which system made each run
K488, seq 1 (9 x 20)
[[  9 -18  -3   2   1  -2   0  -7   9  11  14  -9  -5 -15   2   3   0  10
    7 -10]
 [ -2 -12   9  -4  10  -2   6 -13   5  19  -4  -6  -1  -5  -4   1  12  -3
   -2  -1]
 [ -9  -1  -5  -5  -3  -5   7  -9   0  23   0   9  -8  -5  -6   0  -1  -2
    3   8]
 [  1  -6 -13   3  -5  -2   4   4   4  15  10  -1  -7 -11   2  -2  -6  10
   -3  -5]
 [  2 -14   5   2   1   9   1   4   2  11   4 -10  -3 -13   1  -2   6  -1
   -8  -5]
 [ -8  -7   8 -10  -2   6  -2  -7  -1  11   1  -2  -5  -8  -2   2   2  -3
    4  10]
 [ -4   1  -7 -12  -4  -7   2  -6   5   8   5  -1  -6  -6   3   4  -2   9
    3   1]
 [  2  -5  -5  -4   0  -3   9   3   7   5   0   0   1  -5  -3  -1   7   4
  -11  -9]
 [ -3  -5   1   0   2  10   5   2   0   8  -1   5  -2  -3  -6 -10   4  -2
   -6   6]]
K469, seq 2 (9 x 20)
[[  8  -7  11   7   8  10  14  10   5  11  -6   2  -4  15 -26   0  19   6
  -30 -13]
 [-14  -4   0 -13  -6  12   5   3 -19  29   4   0 -15  15 -13  11  -9 -10
  -11  17]
 [ -3 -11 -10 -26 -20   5  -4  10  -8  -1  18 -18  -7 -14  14  14 -12   2
    0  -8]
 [  5 -12  22 -13 -11  10  -3   3  12 -23  -4  -1  10 -15  -4   8  20   1
   -3 -16]
 [-12  15  16 -15   2  -3   1 -13  12  -3 -15  17  -3   7 -15   0  15  11
    1  14]
 [ -7  19 -26 -13  -1 -11  12   4   0   6  -4   9 -16   8  -1 -14  -5  16
   -4  -3]
 [  9 -14 -21   2  -2  15  15  18  -9  -4   7   5   0   1  -7 -19  -4 -10
   -9 -15]
 [ -3 -19   9 -10   5  24  -1  -1 -12  -1   7  -7  10  -2  -1  -7  -2 -24
   -1  17]
 [-13   5   7 -22  -4  -7  -9 -10  -3  -5  -6 -12   4 -12  22   7   1 -10
   12   9]]
K797, seq 3 (9 x 20)
[[ -2   1 -11 -13 -11  -2   9  27  -2 -13  -5 -10  23 -13  23  -2   5 -12
  -36 -14]
 [ -6  -5  16  13  -8  28 -10  10 -14 -10   3  11  14  -3  -4  -5  -9 -28
    0  27]
 [ -8  13  -1 -18   4  -3 -16 -20   4 -14   8   0  -2   5  12   2 -14  14
   28  25]
 [  1  16  -1 -20  -3 -19   8  -2   9 -28 -20   8   6   8   0   3  18   5
    1 -24]
 [  7  -1  -6  12   7   7  18   8  -1   0  -4  27  11  21 -25  -9   3  -7
  -22   4]
 [ -6   6 -27   4  11   0   1   6  -7  13  13  -8   4   2  18 -17 -22   3
  -10  21]
 [  0   3  -6  -4 -10  -2  -6   9 -13 -18  -4 -15   7 -15  26  -1  -6 -22
   12 -13]
 [  8 -12  20   4   0   5  -5 -15  -3 -15   1  13  12  11 -14  16   2 -18
   22   5]
 [ -4  15   2  -4  17 -19   1 -24  15   7  -5   7   3  15  -3   5   4  19
    3  16]]
K797, seq 4 (9 x 20)
[[ -6  17  -4   9  -5 -10   4   5 -11  13 -16   2 -18   7  -3   1  -1  -5
    2 -11]
 [ 13 -11 -10  13  -9  -1   1   7  -2   4  18   2  -1   4  -5  16 -14   4
    1 -10]
 [  3 -10   9   1  10   0  -5  -3   2   6   5 -21  10  -1  12  12   3  -2
  -12   2]
 [-11  12  19   6  -5   1  -8  -1  -4   6 -16  -2  -7  -4   1   5   6  -6
    1   4]
 [  4   5   2   6  -9   1  -6  -1   5  -4   6   9 -12   5 -11   8  -7  17
   10  -2]
 [  7  -2  -4  -9   7  -1   4   3   6  -5   4 -12   0   9   0   3   5  14
  -14 -10]
 [ -7   1   2  -2  -1   8   6  10  -9   9  -9  -4  -2   2  -1  -4   5 -12
  -17   0]
 [ -4  -2  -4   1 -12   7  -5   4  -7   8  10   5  -4  -5   2   5 -15  -3
    5  12]
 [  3  -4   3 -11  -4  -2  -7  -4   7 -11   7  -7   7  -8  10  11  -1   6
    5   0]]
K960, seq 5 (9 x 20)
[[  1   6 -26 -11 -18  -1  14  15   4 -20  -2  23   1 -12  -2 -21  -1   3
    0 -15]
 [  3 -11 -14 -16  11  21  14   7  -7 -19   3   5   7  11  -8 -29   3  -9
   -6   1]
 [-14  14  -7  -4   7  12   0   3 -17  -3  -9   3  -3   5   7 -27  -9 -16
    7  22]
 [ -4   7 -16  -2 -13  -9   2  -1  -7  -9  -1  15   8 -12  12  -7 -12 -18
   18   4]
 [  8  -9  -5 -10   8  -6  10  -9   6 -19  -1  14  24   1   0  -5   7 -13
    7  -1]
 [ -1   7  10  10  17   4   2 -10   4  -6 -14  12   8   9  -8 -17  10  -6
    3  12]
 [  4   5  -6  25   0   1  -2  -3  -3   3   0  15  -7   0  -5 -11 -10  -1
   18   4]
 [ 14 -15 -15   9   7  -4   4  -6  -6   0  12  -3   4   3   4  -2 -10  -9
   15 -10]
 [  2  -6   7   2  14  -2   1  -9  -9   4  -4 -11  11   8   6   6   3 -21
    0   4]]
K432, seq 6 (9 x 20)
[[ -3   8   0  -9  -7  -8   2   2   8 -15  -5  11  21  -4   9   6   3  -4
  -10   5]
 [  1  10  11  15  -1   2  -3   6  14 -11  -9  10   8  -9  -1  -7   9   9
  -10   1]
 [  3  11   4  19   7   6  -7   0   1  -4  -6   1 -13   4  -4 -15  -1  11
   10  -1]
 [  7   1 -13   5   9   2   0  -4 -14  -5   4  -3  -9  18  -1  -6 -12  -4
   18  -3]
 [  3  -7 -12  -7   3  -2   4  -1 -11  -3   9   0  15  13   4   7 -11 -16
   -2   7]
 [ -7   3   2  -6  -7  -4   0   3   5   0   0   5  21  -9  11  10  -2  -7
  -15  15]
 [ -4  12  13   8 -10  -3  -8   4  14  -7  -9   8   5 -18   6   1   6   9
   -3   2]
 [  8   7  11  16   4   3  -6  -3   6 -11  -9   3 -10   1  -9  -7   7  11
   14 -10]
 [  9   0  -5  10  18   2   3  -8  -9   1   0  -5  -9  24  -8  -7  -3  -1
   12  -5]]
K488, seq 7 (9 x 20)
[[  2  13 -26  -9  13  -5  19   5   4 -15  -4  19  11  24  -7 -23   0   8
  -16   4]
 [ -2  12 -15  14   2  12   7  23  -9 -13 -12   6   6  -6   8 -36  -2 -13
  -12  -1]
 [  3  -9   2   3  -9  23 -11   9 -15 -24   5  -2   2 -13   7 -14  -9 -19
   21   0]
 [  8  -9   4 -15   9  -1 -12 -17   3 -26  10 -13  13   0  14   5  -3  -1
   24   4]
 [  2   8   2 -12  12 -27   8 -20  12 -11 -14   7  20   6   5   7  14  -5
    5  -4]
 [  4  11 -11  14   3 -14  17  -5   7   1 -11  34   9   9 -17  -9   4  -4
    0  -1]
 [  8   4 -15  34   8   9   2  10  -4   2   1   7  -9   3  -4 -26 -10   2
    4  -1]
 [  4  -8   3  15   4  13  -8   6 -19  -1   0 -25  -9  -5  13  -8  -6 -18
   15 -10]
 [  2 -15   9 -12  -2  -2  -8 -14 -10  -2   9 -12  10   1   9  25  -6 -20
   18   5]]
K432, seq 8 (9 x 20)
[[-15   5   6 -11  16   1   8  -4  -2  24 -10  -8   3  10   1  -3   9  -7
  -26  20]
 [-13  15 -20  -8 -21 -13   6  11   2  11  -5  13 -11 -17   7  -4  -6   9
   -5  -4]
 [ 14 -18   0   0 -11  15  -2   8  11 -19  14   2   0 -17  -4  -6   1  12
    7 -16]
 [  0  -8  21  -2  19  19  -5  -7  -6  -1  -6 -20  -5   7  -2  -9  11  -7
    1   5]
 [-15  14  -8 -13   2 -10  10  -7 -13  13 -16   6 -13  13  -4  -2   0 -13
    6   3]
 [  7  -8 -23  -9  -7  -8  14   0   9  -5  10  18  10  -5  -3  -3  -4   4
    0  -8]
 [  6 -14   2   7   7  11  -1   7   8   0   7 -11  13 -16  10  -9   4   1
  -15   3]
 [-13   7  14   4  -6   9  -8   3 -10  12 -11  -6 -14 -10   3  -4   1  -8
    3   7]
 [ -1   1  -2 -10  -7  -5   1 -11  -1  -5  -2  12 -10   1  -8   2  -1   1
   24  -6]]
K469, seq 9 (9 x 20)
[[  8  -4 -22  18  10   5   3   7   1   5  11  -4  -2  -6   8 -24 -11   8
   -2  -1]
 [  4 -16   7  15  11  13   1   1 -12   9  -3 -14   1  -5   2 -11   3 -23
    1  -3]
 [ -3 -11  10  -1   2  -6  -6 -18  -5  14   3  -6   4  -7   6  15  -4 -16
   18  10]
 [  2   3   0   3  -5 -19  -6  -9  17   1   3  -2   9 -17  15  14   1  12
    4  -3]
 [  4  10   8  23  -2  -6   0   4  16   1  -9  12   1  -7  -7  -2   9  15
   -9  -8]
 [ -1   5  -2  17   7   8   2  -1  -3  17   0   7 -17  11 -14 -11  -6   9
    0   9]
 [  3 -12 -13  -1   8   7   3   2 -14  17  11 -20 -15   5   4  -4 -10  -3
    1  -5]
 [  6 -24   6  -4  -3   3   2   0  -5   5   7 -13   8  -9   3  15   4 -19
   -1 -12]
 [ -5  -4  20  -7  -9  -4  -7 -10  12   2   1   5  14 -12   1  22   6  -2
    0  12]]
K384, seq 10 (9 x 20)
[[-13   9  14  -6  -7   5  -4  -1  -3   4 -16  -1 -12 -13   0  -7   8  -5
    6   1]
 [ -2   0  -7 -17  -6   0   5  -5  -4   0   0   6 -17   2 -10  -2   0   4
   15  -9]
 [ -2   1 -17 -13  13  -3   8  -5  -2   2   0  -7  -4   4   7 -17   0   1
    1   0]
 [ -7   1  -7   2   0   1   8   4  -8  10  -8   4   2  -9   6 -15   0 -17
   -5   4]
 [ -3  -5  -4  -3 -11   3   0  -4  -3   2   6  14   1 -10  -2   1  -9  -8
   14  10]
 [  0  -2   3  -7   7  -3  -4 -15   6  -5   0  -2   3  -6   6  -3   3   2
   17   4]
 [ -2   3   7   3   9  -7   6 -10   2   8 -15   2  -5   3  -7  -5  12  -4
    4  -6]
 [  1   4 -13   7   0  -5   8  -1  -4  11   1   9 -10   8  -8  -3  -7   2
    4  -3]
 [  6  -6 -16   6   5   1   1   2  -2   1  10  -5   2  -4  10 -10 -10  -1
    4  -1]]
K960, seq 11 (9 x 20)
[[ 13  -8 -16  11  -4 -10   8  -7  19  -7  15  32  19  -9  -8  -4  -7   9
    8   4]
 [ 15 -14   1  14  29  12   4  -6   6 -12   0 -10   7   1   0 -28  12  -1
    4  -6]
 [ -3   1  12  18   4  13  -6  -1 -22   8  -9  -6 -16   7  -5  -5  -5 -23
   19   3]
 [  0  -2 -16  -3  -6 -18  -1 -14  -9  12  13   5   1   4   7  20 -21  -8
   21   6]
 [  4  -4  -3  -2  13 -22   9 -11  11   3  -5  -6  24  -4  13   8  10  -7
  -10  -6]
 [  1  -1  28  17   1   8  -2   0  11   2 -11  10  10  -5 -14   4  16  -5
  -13   7]
 [  6  -2   4  14  -2   9 -11  -7  10   2  13   8 -13  -3 -12   0  -8  23
   16   9]
 [ 10  -4 -13   4  11  -5   1  -4  -4   2   4 -20 -16   2   7  -6  -2   7
   14 -24]
 [ -1  -7   2  -3   0   0   8   4 -19  14  -6 -10  -3  13  -3  14   2 -24
   -9 -11]]
K129, seq 12 (9 x 20)
[[  1   3   2  18  17   3   1   1   2  11  -5  -8   1   4   2 -11   3   2
  -13   6]
 [ -3   1  -5   7 -11   5   3  12 -14   6  -6   1  -9  -6   0  -4  -3 -15
    0 -10]
 [  6 -13  -6  -8  -8   2  -4  -2  -3   0  17  -7  -4  -2   2  13 -11   3
   10  -5]
 [ -1  -1   8  -2   9  -7  -5  -8   8   3   0 -13  11  -2  12  10   4   2
   -7   6]
 [ -4   9  14   8  -5  -5   1  -2   2   4 -15  12   3   2  -8   8   9  -7
   -3   0]
 [  6   1  -2   7  -4   4   1   2   4   0   4   8 -13   4 -14  -2  -2  15
    5  -8]
 [  4  -5  -7  -1  11   7   3   7  -1   0   3 -16  -4   1   5 -12   2   5
  -11  -7]
 [ -7  -3   0  -9  -3   6   3   5 -14   5  -4  -6   2   3   4   2  -2 -20
   -6   3]
 [ -6   2  -1 -10 -12  -4  -4  -5   1   4   7   5  -2  -5   2  14 -10   3
    8   9]]
K129, seq 13 (9 x 20)
[[  3  -9   2   1  14  12  12   5  -2   0  -4   1  10  10  -9 -13  10 -11
  -20   2]
 [-11   4  -4  -1  -8  14  -3   6 -14   9   1   3 -12   0   0  -8 -12  -8
    2  17]
 [ -3   1 -10 -15 -11  -6  -5   0   2  -7   7  -7  -3 -18  18   1  -7   7
   12  -5]
 [  6  -8  10 -10   7  -7   2 -11   8 -13  -3   0  19   2   1  10  11  -8
    2  -2]
 [ -3   9  10  11   9  -2   1 -12   4   6  -9  15   1  13 -14   1   3   1
    2  15]
 [  0  10 -12  11  -1  -1   5   7   4   4  -5   8 -13  -6  -3 -18  -1  11
    1  -7]
 [  9 -15 -12  -4   2  10   7  10  -7  -8   7  -6   1  -3   2 -12  -1  -9
   -2 -15]
 [ -4  -9   0  -8   5   8  -5  -4 -12   5   8 -11   5   5   8   5 -10 -14
    2  15]
 [-10  12   3  -3  -7 -15  -6  -9   3   6  -4   2   3 -10  12  11  -4  -1
    7  10]]
K384, seq 14 (9 x 20)
[[ 12 -21 -29  -5  19 -18   9 -15 -12  10  18 -18  15   5  20   4 -16 -21
   13  -5]
 [ -3 -10   2   9   4 -20  10 -12   9  22  -4  10  36 -18  12  10   7 -26
  -16  15]
 [ -1   4  15  22 -13  -7  -8 -12  23   9   3  36  10 -18 -12  12  -3  11
    9  22]
 [ 15   2  12  22  13   2 -14 -15  21 -10   3  -3 -16  -4  -7  -8   5  33
   27  -8]
 [ 15 -12   4  18  24   5   7  -2  -9  14  -7 -24 -22  19 -13  -8  12  -1
    1 -30]
 [  3 -10 -22   6   0  -4  11  10 -23  32  14 -10  -6  18  -1  16 -19 -15
  -18  -3]
 [ -1  -8 -17  -1 -14  -9  -4   8   4   8  23  -5  26 -23  28  16 -20  -4
  -15  14]
 [ -1 -12  28   0 -11   5  -9  -4  26  -7   1  10  26 -35   4   8  16   3
   -8  13]
 [ -3   7  35   3   1  10 -11 -14  18  -1  -9  10 -18   5 -27   9  17  25
    9   9]]

runs to name
seq 15 (2 x 20)
[[ -2  15 -10 -11  -9  -6   9   9  -9 -15 -13  11 -10  16  -9  -2   2  -4
    3 -18]
 [ 10  -5 -17   2   7  13   6  13 -10 -14  11   2   7  21  -5 -10 -10  -2
  -10   0]]
 : K488
seq 16 (2 x 20)
[[ 12  -7  -3  13  33 -12  17 -12  17   9 -12  -6   8   1  -2 -22  24   4
   -9 -17]
 [ -2   1 -11  29  11   4  11   5 -15  27 -12   0 -18  -4  -4 -28  -1 -16
    2  -7]]
 : K797
seq 17 (2 x 20)
[[  2 -19  13 -23 -24  20  -1  11   0 -10   9   3  -7  -7 -17  17   6   3
   -4 -14]
 [-10   9  -5 -33  10   3   2  -8   4   0   0 -10 -16  14  -2  -7   3  24
   -3   9]]
 : K960
seq 18 (2 x 20)
[[ 16 -14   8 -19  -1 -10  -4 -10  18 -23   5 -15   3  -8   4  17  15  17
   11 -31]
 [  0   8  19  -3   7 -11  13  -8  21   0 -18  20  12  12 -22   9  27   7
  -22  -1]]
 : K469
seq 19 (2 x 20)
[[  8   1   3  16   4 -11  12   3   1   3  -8  13  25  13  -7  14   6 -17
  -22  -3]
 [  5  -2  11  21   6  11 -10   0  11   1  11   8  15   1  -4   3  -7  11
  -11  25]]
 : K960
seq 20 (2 x 20)
[[ -4  10  -3  18  -1  -2  -3  23  11  10  -3 -14  13 -26  25 -10   1  11
  -39   4]
 [  0   2  15  21  -7  32 -19  19 -15 -20  -2 -11 -10 -12   6 -16  -7 -10
   10   2]]
 : K797
seq 21 (2 x 20)
[[ 12  -9  -1  -2  19 -14   2 -12  31  -7   7  -9  23 -10  12   0  12  23
  -13  -3]
 [  3   1  34  22   5  18  -6   8   2  -3 -22  -8 -12  -4 -13  -8  22  -2
   -5 -13]]
 : K960
seq 22 (2 x 20)
[[-14  15  28  -7   7  -7   0 -14   6   6 -31  -1  -8   1  -7   1  26  -4
   -1   1]
 [ -5  10 -18  -8 -10  -6  11  -3  -9   8   0  22 -21  19 -20   3 -11   5
   13  -3]]
 : K488
seq 23 (2 x 20)
[[  2   0   1  31  -7   6 -10   6   5  16  12  11   5 -12   1   4 -16   6
   -6  21]
 [  1   6   5   9  -4  -3 -20  -8   0  -6   6 -13  -6 -12  19   8 -13   7
   25   5]]
 : K432
seq 24 (2 x 20)
[[ -4   6   3  -4  -3  13   0  20 -15  -2 -10 -20 -15   5   3  -4   4  -5
  -15 -15]
 [ -5  -8   3 -20 -10  16  -3   8 -15  -7   9  -5   2   8  -2  11  -9 -12
   -4  10]]
 : K488
seq 25 (2 x 20)
[[ -3   7  16   5 -19  -5 -14   1 -13   8 -10 -17 -34  -6   1  24  -1  -2
   26 -25]
 [ 15 -20  17   2  -8   0  -2  -7  10   8  14   1  -9  14 -27  38   5  17
    1 -17]]
 : K797
seq 26 (2 x 20)
[[ -3   6  18   4  -8   1  -2   6 -10  -3 -13   3   6  10  -6  18   5 -19
   -8  -2]
 [  3  11  -6  -8 -10 -11  -3  -1   4 -14   6  10   3  12  -2  18  -9  12
    4  -1]]
 : K384
seq 27 (2 x 20)
[[ 13 -21 -13  26  20   9   2  -1   2  19  21 -10  12  -7   6 -15 -11  -1
   -9  11]
 [  1 -18  19  25  -4   8 -11  -1  -5  23   8 -10   8 -19   7  17  -5 -19
   -1  11]]
 : K384
seq 28 (2 x 20)
[[  0  10  10 -10 -20  11   2  16  10 -27 -15  13 -11  -5 -14  -7  18  17
   -7 -24]
 [ -4   2   0 -18   9  17  10  -6  -1  -6  -4  17 -16  22 -28 -19   7   9
    3   8]]
 : K469
seq 29 (2 x 20)
[[ -6  14 -17  -5  22  -4  11  -6   3   5  -5   4   0  14   1 -25   1  10
   -9  15]
 [ -2   2 -23   6  -1   0  13  14 -20   9  -5  -2  -3   1   8 -15  -8 -23
   -7 -10]]
 : K469
seq 30 (2 x 20)
[[ -1  26   5   4  11  -8   2   9   6  -9 -14   0  13  26   1   8   7  11
  -32   7]
 [ -2  26 -12  15  -9   1  -4  20   3  -5   1  12  -9   9  -1  -3 -14  25
  -17   6]]
 : K432
seq 31 (2 x 20)
[[  4 -12  -9  -2   4   3  11   0   7  21  17   7   0  11 -16   7  -5  15
  -21   9]
 [-11   4  -7  -5  -4  -1   0  13   1  14   0 -17   3 -21  24  -6  -3   2
  -23   4]]
 : K797
seq 32 (2 x 20)
[[  5 -11  -5 -11  -4 -24  19 -10  -9  10 -12   2   1   5  -8  19  13 -26
    7 -33]
 [  8 -25   1   4   4  -5  17  -9  18  28  11  15  13  -4 -21  12  10   4
  -21   2]]
 : K432
seq 33 (2 x 20)
[[ 18 -11   2  15  10  -2   2  -4  17  -5   4  -6  -1  -9  -3  -6  11  15
    5 -21]
 [ -2  -7  13   3  17   5   7 -13  -7  14 -14  -5  -9   9 -13 -10  14 -15
    6  -1]]
 : K488
seq 34 (2 x 20)
[[ -7  -1  23  -5   3 -10  -6 -27   4   1  -7  15  23   1  -1  20   4 -21
   15  28]
 [  0  21   2  12   6 -35   5 -15  20  -2 -21  13  16  -6   9   5  14   3
    2  -6]]
 : K432
seq 35 (2 x 20)
[[ 10   9  12  28  -8  14 -19  16  -9 -17  -1 -11 -13   0   3   3  -9   4
   12 -13]
 [ 10  -8  10  -8  13   9  -7 -10  -9  -8   8 -20 -13  30 -10  15  -1   7
   11  -6]]
 : K797
seq 36 (2 x 20)
[[ -6  13  11  -9 -11 -24  -3  -3  10  12 -19 -16 -19 -10   9  25  16  16
   -3 -25]
 [ 10  -5  -1  10 -15  -7  11  -1  15   8   2  30 -11   3 -32  13   8  18
   -1 -18]]
 : K469
seq 37 (2 x 20)
[[  6 -13   4  11  10   1   0 -16 -10  14  14   9  11  19 -12  18 -14 -19
   10  21]
 [ -6   9  -9  -6   4 -27  -2 -13   6  10   3  -4  18  -4  23  17  -8  -3
   -2  15]]
 : K432
